A hidden rule labels the rows of this table. It goes by one to three of the table's principal directions, not those with the most spread.
[  40  -18   51   23   -5   30  -24   -8  -13  -24    4    5   -2   -4
  -27  -23  -25   15   -8   -3   14  -31  -31 -105   30  -29   53  -22
  -11   53  -24   43   20   40   65   -8    9  -63  -30  -19   79   60
   -6   14    8  -32   46] E
[-20 -26  -1  -7  23   3  11 -26 -44   1  16  25 -20 -21   9 -26  -7  22
  11  19 -28  26 -10  13  -1   0  -8 -23  -4  18 -10  21   7   4 -14 -14
  -5 -41  -8 -24  24  24  -5   7 -14 -31   2] D
[ 30  11  52 -33 -35  17  34   9 -17  -8 -50 -31 -28  44 -67 -13 -26  -8
 -62 -50  23 -30 -16 -41 -29 -48  27  18  24   2  18  -8   6  31  29 -54
 -31  31  16   4  20  -8  -2   2  30 -15  22] A
[ 29   8  32 -10 -20   3 -30 -37 -12 -27   9 -25   7  -1 -54  33  16 -29
   9  21  30 -13 -22 -41   5  -9  29  22 -29  -9   1  -5  11   3  13   1
   5 -13 -10  -4  20  10 -11   6  52   8  11] D
[ 23 -13  -2 -35  24  27 -12 -25  -4  -4 -23  -9 -40   9 -10  24 -16 -12
 -16 -12 -64  -3  -2  -6 -22 -10  -9   5  16   0 -14   2 -31  13 -34  12
 -10  -5  17 -33 -17  -3  -4 -18  73 -33  49] C
[ 13  -9   7 -39  -6  14 -10  -4  -1 -37  27 -10 -17  14 -46   4  -4  -5
 -13  13  10  -5 -24 -29  12  -3  27   8 -20   9  -2  -1   2   5   1 -32
   3 -16  -4 -21  21  21  -1   6  32   3  18] D
[  56    4   85    8  -31   18  -32  -39  -32  -49  -11  -16   22   24
  -68   19   -1  -27   -3   23   72  -43  -44 -107   26  -33   81   21
  -32   12  -16    7   30   34   44   -6   20  -17  -31  -12   58   33
  -15   20   63   11   15] E
[ 44 -20  31 -42  25  18  20  16 -19 -48 -21  22 -28  76 -55  13 -33  18
 -72 -15  37 -41   3 -83   4 -13  73  -4  15  60 -14  19  32  53  32 -76
  -4   1 -21 -49  76  29  20  32  -9  -3 -13] D
[-37  25  12  26 -33   2 -41 -24  -1  -5  46 -37  26 -54  -7  34  62 -18
  31  28  63  -4 -19  79  25 -37  11  27 -73 -74  47 -50 -13 -28 -55  75
  27  -8 -34  49 -95 -54 -27 -47  13  87  -6] B
[-18   9  28   2 -18 -20  -6  -5   5 -13 -18  -6  26  10   3   6  17 -29
  -5   0  26 -19  12  12 -10   7  17  39 -14 -19  22 -30  29 -21  -7  -9
  10  11   7  15 -47  -8 -15  -3 -24  38 -20] D
[ 17   3   3  -6  -6  14  -6  -9  -5 -18  11  18   2  -1  13  20 -19  11
 -20   8  -3  -7  -1 -30  -6   3  33 -23  14  10   0  22   9  29  14 -18
  -4 -18  -4 -13  31  16  -3  12   7 -12   2] B
[ 23  33  54  18 -54   9 -34 -25   8 -30  62  -9  32  -6 -31  31  -2  -2
  -9  40  62  -9 -46 -68  17 -18  55   3 -38 -17  19  30  34  18  69  -8
   7 -50 -22   7  57  33 -24   8   6  10  18] E
[  4  37  -7  44 -20 -30   1   5  10  11  20 -17  61 -17  17  -4  28  -1
  29  11  53  -3 -16   6  20  -4  14  15 -24 -26  10  11  10 -10  51  32
  19   0 -13  32   2  -6  -6   3 -23  10 -13] A
[  0  11  46   5 -52  10  24 -16 -16   7 -42   1  -1   9 -15 -20 -20   7
 -21 -35  -3 -10  -8 -15 -38 -20  15  -7  18 -13  31   3  10  33  32 -25
 -35  17  24  25  -6  -6 -23  10  -1 -25   3] C
[ 14   5  14  42  14   2 -23   0   6  -5   6   7  37   3  27  25  21  11
   8   2  42 -30  -1 -20  37  -9  47 -13 -31   8  -5  18  10  19  34  53
  26 -14 -41 -15  -9   5  -7  -3 -13  25  -8] D
[-34  13 -30  -8  19  29  -1  25  -5  12   6  18  20 -23  33  20 -17  52
 -13  -5  20 -19  -2   8  17  10  43 -43 -10   6  27  29   3  42  46  18
  17 -19 -36  13  19 -16  -5   9 -36  24 -44] B
[-84  13 -61  14   3  -7  32  13 -16  35  13  29  23 -55  62 -41  15  41
  17   4 -22  44  13 104 -29  11 -31 -27  -3 -29  44   5   4 -23 -19   1
   6  -6  12  41 -33 -20  -1   1 -81  -4 -48] E
[ 15  -8  15  14   6   9 -24  36  36 -25  22  14   4  28  -6  10 -11   2
 -28 -16  31 -28  16 -47  21   5  29  -1  -4  37   0   5  20   7  12 -13
  15 -16 -24 -17  22  30  11   2 -43  31  14] A
[ -2  -7 -23  -2  24  16   1  16  13  12  13   1 -16  14 -19   7 -12  12
  -2   5  -1   7   3 -29  17   1   3 -17   1  15 -21  13  -2   8  31   8
  -6  -7  -1  -3  44   5   8  13   6 -24 -13] A
[-13  18 -20 -12  -1 -23  17  24  15  42 -21 -41  17  -6  -3 -31   6 -22
  44   0  -8  20 -25  28  14  19 -65  29  -4 -20 -15  -8 -25 -45  21  23
   8  42  19  12 -13 -16   7  -6  29   2   1] D
[-21  -1   8  -8 -21  -3  -2  -8  -1   6   4  -5   0 -40  36 -17   5   6
  -2   0 -36   7  -5  30 -17  10 -22 -10   0  -4  20   8  -1 -18  -2 -13
   0 -24   8   1 -31  10 -10 -20 -17  -1  19] E
[ 12  -5 -58  22  55 -19  -4  12   9   8  15  25  10   8  17  -5  15  22
  31  16  -4  23  16  -1  21  27 -14 -16  -5  26 -37  18 -13  -6  -2  28
  25  12 -12 -18  32   4  32  18 -29 -18 -22] F
[-19  -4   3 -38 -26  33   6   2 -27 -20   2  -9  -7  -6 -26  -6 -26  -7
 -19  -2   9 -10 -19  -5  -5  -6  32   2   8 -14  19 -15   4  16  -9 -39
 -14  -4   5  17  13   1 -17   9  48   7  -6] A
[-13  13 -14 -24 -21  14  36   9 -12  37 -40 -33 -16  -1 -19 -37 -28 -10
   7 -31 -35  15 -23  26 -24 -14 -41  15  31 -36   5 -15 -37   0  -2  -1
 -31  43  41  34 -11 -32 -10  -6  64 -36  17] B
[ 11 -17 -17 -27  26   2  -4  27  41  11 -33   5 -24  34  -2  -7 -23 -10
   4  -2 -39   6   8 -30   9  37 -31  -6  24  35 -37   1 -15  -8  12  -3
  -1  37  25 -26   4   9  20  18  20 -11   2] C
[-37  17 -49  30  11 -29  -8   1  11  -2  66  10  41 -14   0  17  44   0
  41  54  53  32   4  55  19  18  -7  19 -39 -32  19 -13  17 -32 -14  20
  21  -7 -17  38  -4 -13   6  11 -44  37 -52] D
[-35  -6  31  -1 -41  15  21  -5 -38  13 -45 -14   7 -41  19 -30 -18  -4
  -6 -20   0 -22 -10  28 -16 -12   9  -2  32 -15  35 -19   4  19   2 -18
 -19  -4   3  59 -36 -17 -28  -8  18  12  -9] B
[ 25  -4 -19  10  18 -15 -20  14  41   0  37  -4   0   3 -24 -43  -2   3
  46  42   2  33 -46 -55  53  12 -18  -3 -19  37 -51  29 -13 -14  52  20
  28 -15   4 -14  48  41  20  23   8 -31  38] F
[-11  29  14 -14 -41 -17   4 -22   8  28 -26 -14   1 -27  29 -13 -12 -15
   3 -12 -44  22 -10  23 -42  13 -36   1  22 -30  21  -1 -10 -14  10   0
 -18  20  46  11 -43 -16 -19  -9   5 -23  22] F
[ -5 -28  37   2  -8  45  21 -37 -75 -22 -21  30 -25 -28  12  14 -19  35
 -56 -42  -9 -41  31 -13 -36 -52  81 -52  25  17  31  14  29  70  -9 -35
 -32 -64 -24  -3  17  10 -27   1 -11 -33 -11] A
[  9  -3  12   8 -26 -32  -1 -25  15  16 -25  -5  -6 -10  21  14   8 -38
  20 -15 -42   9  33  25 -36  28 -51  12  35 -13   5 -25  -6 -20 -32   1
 -33  23  35  11 -53 -11  -9  -6   9  -7  10] A
[ 10  20   9  10 -28 -13   7   6  18  20 -30 -12   8   8  16   2  -4 -22
  -7 -21 -14  -1  10  11 -25   4 -31  14  25 -20  11  -9  -3 -13   0  -3
 -28  39  29  11 -24 -16  -3  -7   9  -1   9] E
[  1  12  32  37 -24   8 -18   7  -1  10   3  -4  35 -24  29 -13  -8   2
   7  -5  16 -17 -10 -45  17  -2  17 -14 -12   5  -6  26  22  -4  53  14
  10 -26 -16   1  35  28 -14  -1 -16  -3   5] E
[ 30  11  38  41 -24  10 -24 -46 -36 -13  18  -7  21 -18 -27   4   4 -18
  29  22  30  -3 -32 -42  14 -41  29  12 -27 -23 -12   7   9  14   2  29
  -2 -31 -15   8  41  14 -21   3  49 -18  25] B
[ 10  -7  22   5  15 -11  19  20  13  24 -48 -19 -15  26  15  22  10 -12
 -24 -39   6 -31  27  33   0 -18 -21  14  22   2   5 -22 -14   1 -16  23
 -14  36  -9  -3 -63 -37   5 -31   0  35   2] E
[ 11 -13 -18  15  -6 -11  -8   7  25  -3  33  14 -22  -1 -16  -9   2  -1
  13  21  -5  30  10 -12   6  11 -31 -15  12  18 -16  -3  -1 -13 -15 -16
 -18   1  12   9  28  13  20  14 -15 -12   3] B
[ 11  -7  20  -3   6  17  37  -7 -59 -11 -21  10  -3   7  -5 -14 -17  10
 -20  -5  18 -18  -9 -10   1 -48  35  -4  10  -1 -13   7  11  28 -12 -25
 -10 -11 -14 -10  41   1  -2   6  23 -16 -11] C
[-55  16   5 -17  -5  15  43  18 -34  51 -59   7  -4 -47  76 -29 -29  49
 -39 -44 -31 -11   1  59 -30 -17  -4 -47  29  -5  43  24  -2  26  33  -4
 -16  -2   0  13 -35 -35 -16 -18 -53  -3 -23] F
[  5  24  43  11 -56  23  -7 -23 -32 -15   1 -31  32 -14 -12  54   7 -37
 -10 -17  52 -44   7  -2  -7 -38  51  22 -12 -63  30 -34  15  11 -18  11
 -19  -1 -15  29 -14 -27 -38 -18  62  36 -17] F
[-12  -7  12  -4  12   9 -22 -19 -31 -47  57  32   5  13 -10  47   4  18
 -33  28  41 -13  23 -23  -2  14  61  -1 -32   0  12   1  43   7 -20 -35
  17 -42 -38 -19  48  14  -5   4 -52  29 -46] B
[ 39  22  15  34  -7 -19  -9 -17  -2  30 -72 -46  38   0  -8  -1  20 -44
  51 -24   5 -22 -17  -4   6  -7 -25  43   3 -23 -15 -16 -31  -4  13  71
   5  53   6  25 -40 -31  -7  -9  77  -1  25] E
[ 19   0  30 -34  -3  -4 -17 -16  12 -10 -11 -14 -19   5  21  59   6 -32
 -26 -15 -19 -23  20  17 -11  -2  -2   8   3  -9   7 -17  -6  -7 -38   8
 -11   3   0 -49 -63 -13 -12 -30  29  35  25] A
[  1  18 -20  27   1  -4  -1  28  21  24 -33  -5  47 -20  30 -10  -3  -2
  31   0  18 -18  -3 -20  26  13   8  -9  11  11 -10  15   5   7  62  30
  16  10  -5  32  14   0   5  22   2   5 -23] E
[-31 -15 -82 -23  60  19 -14  21  18   2  43  24 -31  -8  30  34  12  22
 -15   7 -47  28  42  59  -9  21 -28 -25  -6   3  -1  -1 -19 -26 -70   9
   7  -8  -3 -35 -11 -10  25 -16 -24   7 -16] E
[-33  16 -68  -2  15 -10   3  78  72  12  48   6  41   5  38  -7  -8   8
  19  11  10   8  11   4  40  48 -16  -1  -9   5 -10  13  10 -36  46  -1
  25  -2   4   5  22  19  16  16 -51  24 -30] C
[-32  -9 -45 -48  25  12  40  19  -2  28   1  15 -47   3   7  -6 -26  33
 -13 -13 -49  33  11  52 -21  10 -43 -30  27  -2   5   3 -30   9 -25 -19
 -24  18  19 -10  -2 -26  11   0  -9 -20 -17] B
[ 10   2  17 -65  -9   7  29  10 -20 -32 -20  -9 -19  27 -53 -39 -27  14
 -40  -9  10 -10 -40 -30 -11 -14  33  15   2  20   9   9   5  23  28 -72
   7   5  10 -13  31  14   7  17   6 -11  16] F
[-35  27   1   2 -24  13  -4 -44 -56  10  -7 -20  34 -40   8  15  15  -5
  15  12  12   4 -20  43 -25  -4  21  12 -20 -63  36 -11  -3   1  -9  27
   7   3  -3  39 -24 -34 -33 -12  42   3 -29] A
[-13  16  53  51 -34 -21 -66 -15  13 -29  49 -16  56 -42  17   8  38 -33
  26  56  76 -20 -26 -13  46  -3  34  36 -60 -18  14 -19  39 -40   4  34
  49 -47 -39  27 -29  17 -22 -22 -33  79   8] F
[  6  -6  12  -2  21  30   5   1 -32   3 -31  11   3 -11  36  19 -17  17
 -21 -25  -6 -37  10  -9   5 -22  36 -28   9  14  -3  20   2  35   3  14
   4 -20 -29 -28   9   0  -6  -8  13   3  -4] C
[  63    1   71  -13   -8   -3  -34  -33    4  -56   11   -6   -5   48
  -52   25   -9  -18  -39   13   25  -31  -24 -101   -1   -9   60   33
  -18   27  -14   18   26   21   37  -32   21  -32  -11  -42   41   44
   -5    3   14   -9   51] B
[-22 -13 -37  -8  35  -2  41  13 -21  36 -32  21 -18  -9  43  -9 -10  25
 -12 -20 -40  18  33  45 -26  11 -31 -36  47  19  -2  13  -8   7 -11 -11
 -15  14   7  -6   0 -13  18   5 -25 -27 -31] D
[-24  -8 -42 -19  28  -6  27  37  16   6  24  15 -16  16  -5  -6  -6  21
 -12   8   8  20   8  35   6  13 -21  -5  16  16   8   0  -1  -2  -7 -29
  -3   5  -4   6  12  -4  23  10 -38  14 -23] D
[ 14  22 111  -6 -87 -17   0 -54 -28 -24 -33 -25   3  13 -49   1  -9 -45
 -28   0  41 -19 -30 -20 -43 -27  22  53  11 -39  45 -36  28  13  -1 -45
 -26  15  21  41 -35 -14 -38  -8  22  24  23] B
[-36  27  64 -15 -68 -33 -22 -24  -4 -49  86 -13  44  -5  -3  26  11 -58
  -3  79  72  11 -33  29   3  20   8  76 -36 -68  39 -41  51 -61 -42 -55
  20 -29  -5  20 -23  14 -33 -21 -12  91 -10] C
[  8  21  -4  -9  -9 -31  28  -6   9  29 -52 -13   3   1  23   0   3 -16
   2 -20 -31   6  11  39 -36   3 -40  17  34 -19  10  -8 -14  -7  -2   2
 -19  41  36  12 -49 -33   1  -6   5 -13   4] C
[ -1   7 -25  26  21 -22   2  25  14  -2  24  23  24  18   4 -21  13  36
  12  16  39  12  -9  -4  27  19   6 -10 -24  21  -5  21   6   2  31   6
  25  13 -22   0  28   5  22  19 -68  14 -27] B
[ 23 -10  -4  -6  -2  -7  15  19  29  13 -33 -30 -40  21 -50 -37  12 -10
   5 -21  -9  10 -18  21   4 -30 -46  19  15   9  -6 -26 -45  -3 -22  11
 -12  48  22  22 -46 -26  22 -12  34  -3  45] C
Which label does each new row get?
[ 17   6  -4  36   6   8 -29   2   3 -29  42  18  29 -13   5   8   8   9
   6  23  37 -14   0 -52  31 -15  54 -11 -31  12 -18  20  28   5  20  11
  28 -46 -27  -7  55  31   3  13 -25  -2  -4] B
[ 37   4   7  28  24   0 -40  12  20 -13  10  -7  36  10   8  45  19  -5
  14  21  47 -38  -2 -54  55  11  34  -2 -32  24 -28  21  11   4  44  42
  30 -10 -48 -25  32  15   9   3  11  38 -11] E
[-50  12 -37  12 -14  15  14  -2 -12  44 -10   8  10 -73  53 -39  -7  46
  17 -16 -53  26  -8  52 -30   7 -26 -47  14  -9  38  32 -15  12  32  15
  -7 -25  13  43 -14  -8 -12  -3 -32 -40  -1] E
[ 68   2   5  28   3 -10 -28 -12  29 -20  21  -4   6  39 -36   9   7 -22
  15  18  12   6 -14 -79  22  -1  12   9  -8  20 -45  18  -1   1  29  14
   0   5   7 -30  50  36  12  20  40 -37  37] A
[ 28   2   8 -48  -1  -5   3  17  27 -10   2 -32 -28  41 -58  18  -4 -33
 -12  -1  12   0 -18  -8  10  -3 -25  34   3   3  -8 -19 -16 -13 -13 -21
  -9  32   9 -24  -4  -4  15  -4  50  25  28] D
[-28  -4 -35  32  14  -6  -7 -29 -29  17  -8   2   4 -33  39  19  43  -2
  14 -34 -34   5  55  84 -39  -1 -21   2 -10 -42  23 -34 -16 -25 -84  47
  -8  12   3  13 -76 -43 -11 -32 -17  -2 -19] F
[  0   0 -43  54   7  -8   4   4   1  39   6   6  26 -58  45 -40  10  13
  64  18 -19  32 -11  11  23   1 -36 -39  16  12 -27  30 -18  -5  25  45
   6 -16  -1  26  24  16  11  14   8 -42   6] D
[-45   2  18 -79 -39  14  30   4   2 -14  42   3 -54  16 -41   6 -27   9
 -47  18  -1  33 -21  48 -29  -3 -19   1   6 -30  46 -23   0  -1 -37 -76
 -30   6  23   4 -18 -18  -9  -8  -7  31  -7] C
[ -1  -1 -34 -67  16  -8  28  13  32  30 -37 -16 -72  19 -26   0  -8  12
 -22 -20 -62  33   1  60 -36   8 -75  -4  35   2  12 -15 -55   0 -30 -13
 -28  61  42  -3 -56 -52  26 -14  15  -9  19] C
[  5   2 -34  -9  25 -25  39  -3   0   8 -22  31  -1  36   7   0   4  19
 -10 -17 -25  20  32  15 -38  22  -9 -12  24  14   1  17   7  12  11 -26
 -13  29  24 -21   8   0  18  30 -41 -42 -30] D
[ -8  -8  65 -42 -30  16 -16  -7  -5 -19 -33 -24 -22  22 -50  -3 -19 -19
 -25 -15  20 -29 -28 -20  -1   0  19  27 -10   3  27 -30   3  14   1 -20
  -2  19  -2   5 -39  -9 -22  -8  26  46  17] A
[-37  10   8 -39  -3  28  -4 -16 -34  -8  23  24 -25 -29  19  16 -29  34
 -47  13  -8  10  -3  11 -26  -7  31 -35   0  -8  31  15  15  20 -12 -32
   1 -35  -8 -12  21  -7 -12  -6 -35   5 -18] F
[ -6  18  55 -31 -60 -15  18 -15   8  25 -41 -23  -8   2  -5   4 -31 -34
 -12  -9 -22   6 -19  17 -45  20 -50  24  49 -23  38 -11  -1   1  16 -38
 -42  30  37  28 -36 -14 -21  -6  29  12  20] E
[-34  -4 -44  -7  53   6   7  49   5  35 -12 -13   2 -18  56  -3  10  15
  -6 -27 -18 -10  22  54  21   5 -28 -10  -8   7  -7   2 -18 -31 -13  38
  22   5 -22 -26 -31 -20  14 -33 -26  27 -13] A
[ -8  -2 -17  -7  26  33  39  32 -33  34 -33 -12 -13 -11   4 -20 -16  37
 -29 -41  -6 -14  -1   7  -3 -36   1 -32  20  18   0  28 -12  23  31  -2
  -5  -4 -19  -2  42  -8  14  -8   3 -27  -8] D
[-38  -4 -24 -30   4   6  -1  14  12   8   1  10 -13 -13  17   5  -4   9
  -9  -3 -25  14  14  42 -17  29 -24 -14   5   1  25  -7  -3 -12 -20 -16
  -3   9   8  -1 -28 -10   3  -2 -26  22 -19] E
[ -3  -9 -31 -22  26  -1 -30   9  23  -8  34   9  -6 -13  10  20   3  14
  16  21  -8   6   1 -11  30  40   1 -27 -21  27 -12  17  -4  -4  16  12
  15 -18 -18 -31  13  14   8  10 -15  16 -10] A
[-19  19 103   5 -82  -5 -13 -54 -44  -3 -31 -45  19 -39   8 -20  16 -44
   4 -15   9 -23 -36  29 -22 -38   4  44 -37 -66  40 -37  10 -29 -26  14
  -9  -4  11  13 -90 -18 -60 -48  33  33  38] B
[ -6   2 -39  15  17 -14  22  41  35  31  -3 -17   2  20  -8  -7  13 -13
  22 -17   1  11  16  39  13  -2 -53  22   6 -14 -10 -21 -22 -28 -16  25
 -10  38  11  18 -21 -23  18  -7   2   9  -5] E
[  9 -15 -22 -29  30   0  15  25  15  17 -58   2 -29  28 -28 -59 -16  20
  16 -11 -34  15 -26 -17  13  13 -33  -9   5  42 -31  10 -31   8  23   1
   5  51  22 -15   5  -4  26  24  10 -26   9] C
[-40  31   5  25 -45 -51  11 -34 -20  22  27 -20  48 -46  36 -41  36 -20
  56  46   3  51 -41  87 -15  17 -60  41 -23 -70  25 -14  -5 -61 -21  14
  10  11  21  41 -57 -16 -21 -22  -7  12   2] C
[ -5 -21 -57 -15  56  20  32  21   6  41 -40  19 -37  27  14  -5 -26  30
  -4 -26 -65  18  23   9 -12  14 -33 -37  43  26 -28  21 -32  25  10  14
 -26  29  22 -17  15 -13  18  15  19 -59 -14] E
[-14  -1 -29 -16  28  -3  21  -9 -32  -1 -11   7 -10  12  -7  16  10  -6
 -15  -7  -3  11  28  47 -31  -4  -5  15  13 -17   9 -23  -1  -8 -59 -13
  -2  23   5  -3 -11 -26  11  -1   1   0 -30] A
[ 34   3 -12  23   6 -28  -7  -2  22  -6  38  11   6   4 -24 -22   9   8
  38  50  23  36 -36 -26  31   7 -23  -2  -6  25 -27  25  -7   0  25   2
  14  -4  -6   4  48  24  27  25  -7 -12  19] C
[ 46 -10  11  -1  19  20 -42  18  30 -47  24   3  -3  11 -31  41  10   0
 -21  25  54 -40  -4 -70  51 -23  64 -13 -23  50 -19  12  18  24  21   1
  32 -34 -45 -25  40  28  23  10   6  41  10] E
[-12   3  11  31  -9  -2 -10 -17 -23  -4   8  15  26 -23  33  -4   7  -5
   7   4   0  -1  15  -3 -10   1  14  -2  -9 -11   1   3  24 -15 -11   3
   8 -23  -4  -1   9  15 -12  -2 -25  -7 -12] B
[ -7   0  20 -20 -39  -1  15   6  14  -1 -23 -18 -32 -10 -18 -10  -1 -25
 -21 -24  -3  -6   7  41 -21 -36 -16  15  24 -18  31 -45  -8  -2 -47 -22
 -31  19  27  32 -68 -30  -6 -16  12  24  23] F
[ 28 -12 -25  18  33  -8 -16  55  53 -14  34  -1  17  47 -11  11  14  -3
  11  15  43 -13   6 -46  63  25   4   4 -20  38 -43   9   4 -19  31  12
  24  14 -27 -28  40  28  32  13  -8  30 -11] E
[ -3  -2  -8 -38  -8 -30  29 -37  -9  19 -29 -17 -43  36 -43 -26   4 -31
  17   7 -61  59 -14  55 -53  18 -85  45  21 -39  -5 -36 -38 -34 -61 -19
 -37  71  68   4 -49 -34   1  -4  53 -40  18] C
